One turning vector, and how many steps it has turned
The counts run from 0 to 433.
[  4   3  20 -17   8   3   1 -15  -3   8  10  -8  -3  -8  12   7  -8 -15
   0   9  14  -7  21 -22  -1   8  -2  -4  -7 -20   0 -12   6  16   3 -16
  10   7   0  -6  -3   2 -20  -6  -9   9 -12 -18  -3  -6  28 -13  -3 -15
 -16]
162
[  6  -4  -2 -25  -5   9   8 -10   4  -1   7  -6 -12  -6  11  -9  -8 -10
  -6  10   8 -15  10 -20   8  10   7   3   3 -14  -2 -10  16  16  -4   5
  18  -6   4   0   5   1 -19  -8 -12  -1 -18 -22  16   7  20  -7  -2 -10
 -30]
408
[ 12   3 -13 -22   1  14  13  -8  14  -6  11   5 -22  -7  14 -10  -7 -12
   6   6  14 -16   5 -12  20  12  12   2  -1  -4  -4  -6   6  17 -10   6
  26  -6  -2   3  12  10 -20  -8  -6  -4 -13 -10  13   4  16  -1  -1 -16
 -13]
400
[  1   4   6 -22   8  -1  10 -12   9  10  10   4 -15  -4   0  -3  -3 -10
  -8   4   3 -20  13  -8   1   7   9  -4 -10  -8  -5  -5   6  33  -5  -1
  12 -11   7   3   6   8 -19 -16  -4   2 -13 -20  12  -1  28  -6   1 -19
 -19]
417
[  9  15   5 -18  14   9   7 -22   7   5   9  -1 -17 -12  11   4  -7 -10
  -1   1  16 -11  14  -6  10   3   5  -8 -15  -8  -4  -4  -9  26   0 -13
  17   7 -10   5   8   4 -25 -11   1  10 -11  -9  -6 -10  23  -3   6 -19
  -5]
298
[  1   3  -2 -25   8  14  11   3   6  -8  16   8 -15  -8  19  -2   0  -5
   7   9  18  -3   8 -21   5  15   5   5   1 -13   8  -6  12   6 -16   3
  17  -2  13  -2  -6   2 -12   4  -7   7  -9 -13   0  -4  29  -9  -8 -14
 -27]
387
[  4   5   5 -17  10   2  11 -14  10  12  10   1 -18  -5  -2   0  -7 -12
  -3   1   5 -19  13  -6   1   6  11  -6 -12  -9  -6 -10   0  35  -1  -2
  13  -7  -2   3  10  11 -19 -15   0   5 -15 -20   6  -4  30  -4   3 -19
  -9]
146
[  3   9  21 -16  14   1   3 -12   0   9  11   2  -4  -8  10   8  -3 -14
   2   8  18  -8  21 -17  -2   8  -2  -7 -11 -14   0  -7   0  19  -3 -20
   8   2   6  -5  -6   8 -21  -7  -7  11  -6 -13  -3  -8  30 -13  -4 -22
 -11]
166
[ -6   2  11 -22  17   0   1   1   1   0  15   7  -8  -3  22  -1   1  -8
   8  12   9  -2  13 -19  -3  15   6  -7 -15 -10   9  -8   8  22  -8   9
  10  13   3  -7  -1 -12  -2  -5  -9  11 -13  -9 -10  -9  27 -24  -3  -9
 -23]
89
[  7   7  -5 -16  -1  13   4 -10  -1  -7  -4   2  -9  -9  16 -15  -8  -5
   7  13  20  -6   7 -14  12  12  12 -17 -15   2   2 -10  -9  23  -2  11
  15   9 -10   0  13 -11 -15 -12 -14   5 -15  -6   8   7   3 -25   3 -12
 -20]
204
[ 10  -1  -2 -16   5  12   0 -14   9   5   3  -9 -18  -5  14  -6 -13 -14
   5   8  13 -25   3  -7  10   4  12  -1  -5 -15  -8 -13   0  32  -2   5
  17   2 -15  -3  14   5 -17  -8  -7   2 -13 -20   1   1  17 -10  12  -9
 -10]
4
[ 10   3  -8 -19  11   5  11   0  14  -4  18  14 -19  -2  19  -4  -3 -19
  19   9  13 -12   9 -14  18  20  11   0  -4  -3  -1  -7   6  15 -14   5
  23   0   0  -5   9  14 -11  -4  -5   0 -11  -2   1  -3  23  -5  -8 -16
   0]
249
[  3   5  -2 -19  -1  12   4  -9  -4  -7  -2  -1  -7  -9  16 -14  -8  -4
   3  13  17  -3   9 -18   7  12  11 -15 -14  -2   5 -13  -4  21   0  13
  12  10  -8  -1   9 -16 -12 -10 -15   7 -17 -10   7   7   7 -28   1  -9
 -28]
207
[  9  -2  -2 -16   4  13   0 -15   8   4   3 -11 -17  -6  15  -5 -14 -14
   5   8  13 -24   3  -9   9   3  11  -1  -4 -17  -7 -14   1  31   0   4
  17   4 -15  -3  13   3 -17  -7  -8   2 -14 -21   0   1  18 -11  12  -8
 -12]
5
[  5   5  -6 -18  11   8  12  -6   6  -4  15   6 -18  -6  16  -3  -8 -11
  13   6   7   2  14 -17  13  17  13 -11 -16  -1   7 -13   1  19   1  13
  22  17 -14   0  15 -10  -7 -10  -1   7 -21  -3  -6  -7  19 -14  -2  -9
  -7]
227
[ 10   7 -15 -23   5  12  13  -5  14  -5   9   8 -25  -7  11 -10  -5 -11
   6   6  14 -18   2  -7  14  14  16   1  -2  -3  -6  -5  -1  21 -15   8
  19  -9   3   2   9  14 -18  -7  -3   4 -12 -11   8   3  21  -3  -1 -16
 -11]
124
[ 13   8  -2 -16  -6   7   5 -11  -5  -6  -2   1  -4  -8  14 -11 -11 -16
   9  16  22  -5  17 -22  15  19  10 -15  -8   0  -3 -12  -7   9  -1  -2
  13   5  -5  -5   7   2 -21 -12 -17   5 -16  -2  12  11   6 -21  -9 -16
  -9]
329
[  1   5  -3 -25  10  13  13   3   8  -7  16  12 -17  -8  16  -2   1  -5
   6   7  17  -6   7 -18   4  15   6   4   0 -10   6  -5  10  10 -19   2
  16  -6  16   0  -5   6 -13   2  -6   6  -7 -13   3  -4  30  -8  -8 -17
 -25]
389
[  5   6  -6 -18  13   7  12  -6   7  -3  15   7 -18  -6  15  -3  -6 -10
  12   5   6   1  13 -15  12  16  13 -12 -18   1   7 -13  -1  22   0  14
  21  15 -13   1  15  -9  -7 -11   0   7 -20  -2  -6  -8  20 -13  -2 -10
  -7]
226
[ 13   8   6 -14   2  11  -2 -15  -3  -4   1  -1  -3 -10  24  -4  -9 -17
  12  15  30  -8  14 -20  17  12   1  -9  -7  -8  -2  -8  -7   9  -3 -15
  16  10  -8  -7   3   4 -24  -5 -17   5  -7  -2   2   3   8 -17  -2 -18
  -8]
180
[  6   5  -6 -18  16  15   9  -2  12  -7  17   9 -20  -7  25  -1  -4 -10
  20   6  17  -4   6 -13  16  14   9  -4 -11  -6   7  -9   1  17 -10   7
  25  14 -10  -2  10  -1  -8   0  -2   4 -10  -2 -11 -10  20 -10   2 -12
  -6]
375
[  9  19   4 -17   7   4  12 -11   1  -2   5  13 -10 -10   6  -3  -3 -13
   5   8  23  -4  19 -14   9  17   8 -15 -14   3  -3  -4 -14  14  -8 -14
   9  -3   7   0   0  12 -25 -11  -7  12  -9   0   6   1  18 -13 -11 -27
  -4]
320
[  4   2  -1 -20  11   5   5  -5  14   5   9   8 -18  -3  10  -7  -2 -11
   4   8  13 -28   2  -4   5   8  12   0  -5  -9  -7  -3   3  34 -16   3
  14 -12   6  -2   6  15 -16  -9  -7  -1  -6 -17  10   2  23  -9   5 -19
 -15]
270
[  8  -2   2 -17   3  13  -1 -15   5   5   3 -14 -14  -7  15  -3 -14 -13
   3   9  14 -21   5 -12   6   2   8   0  -3 -20  -5 -15   3  28   2   3
  16   5 -14  -4  10   0 -17  -6  -9   4 -14 -23  -1   0  19 -12  12  -7
 -17]
7
[  1   2   7 -23   5   0  10 -10   7   9  10   2 -13  -4   1  -4  -3  -9
 -10   6   4 -18  13 -11  -1   8   8  -2  -7 -10  -4  -5  10  30  -6   0
  11 -12  10   2   3   7 -18 -14  -5   3 -14 -22  14   1  28  -8  -1 -18
 -24]
415
[  2   2  -2 -25   7  14  10   3   6  -9  16   7 -15  -9  22  -1  -1  -6
   8   9  18  -2   7 -23   5  14   4   5   2 -14   8  -8  13   5 -15   3
  18   0  11  -3  -6   1 -12   5  -8   7 -10 -13  -1  -4  28 -10  -7 -12
 -27]
386
[  3  13  10 -15  17  12   8 -14   7   8  10   2 -17 -12   6   7  -5  -7
   2   1  19 -12  12  -7  -1   2   4  -7 -14 -12   0  -7  -9  28  -4 -13
  12   1  -2   3   3   7 -22  -7   1  12  -6 -16  -7 -12  30  -6   6 -22
  -9]
21
[ 12   9   5 -16   2  19   6 -19  -1  -3   6  -7  -9 -15  17   3 -12 -11
   6   7  25  -2  17 -21  13   7  -1  -6  -5 -13   2 -12  -4   6   4 -16
  20  12 -11   1   3  -1 -26  -3  -9   8 -12 -10  -2  -4  17  -8   0 -17
 -12]
32
[  3   7  -3 -17  22  11   9   0  13  -3  18  14 -20  -6  20   1  -1  -9
  19   5  15  -5   7 -10  10  14  10  -7 -16  -3   8  -7  -2  23 -12   8
  20  11  -6  -2   9   0  -6  -3   0   6  -9  -3 -12 -13  25 -12   2 -15
  -5]
372
[  3  16   2 -16   9   7   6  -6   1  -3  -1  15  -9  -9  10 -11   0  -4
   6  12  26 -10   8  -8   5  13  10 -18 -17   5   0  -2 -16  25 -15  -2
   7  -4   7   0   3   4 -19 -10 -12   8  -4  -3  10   5  11 -24  -2 -25
 -17]
195
[  8   0  14 -16   4   6   1 -19  -1   8   8 -13  -6  -8  13   5 -13 -17
   1   8  12 -10  20 -22   6   6   1  -4  -6 -19  -2 -15   8  17   9 -12
  16  11 -11  -4   5  -1 -20  -8  -9   6 -16 -18  -2  -4  23 -10   1 -11
 -12]
158
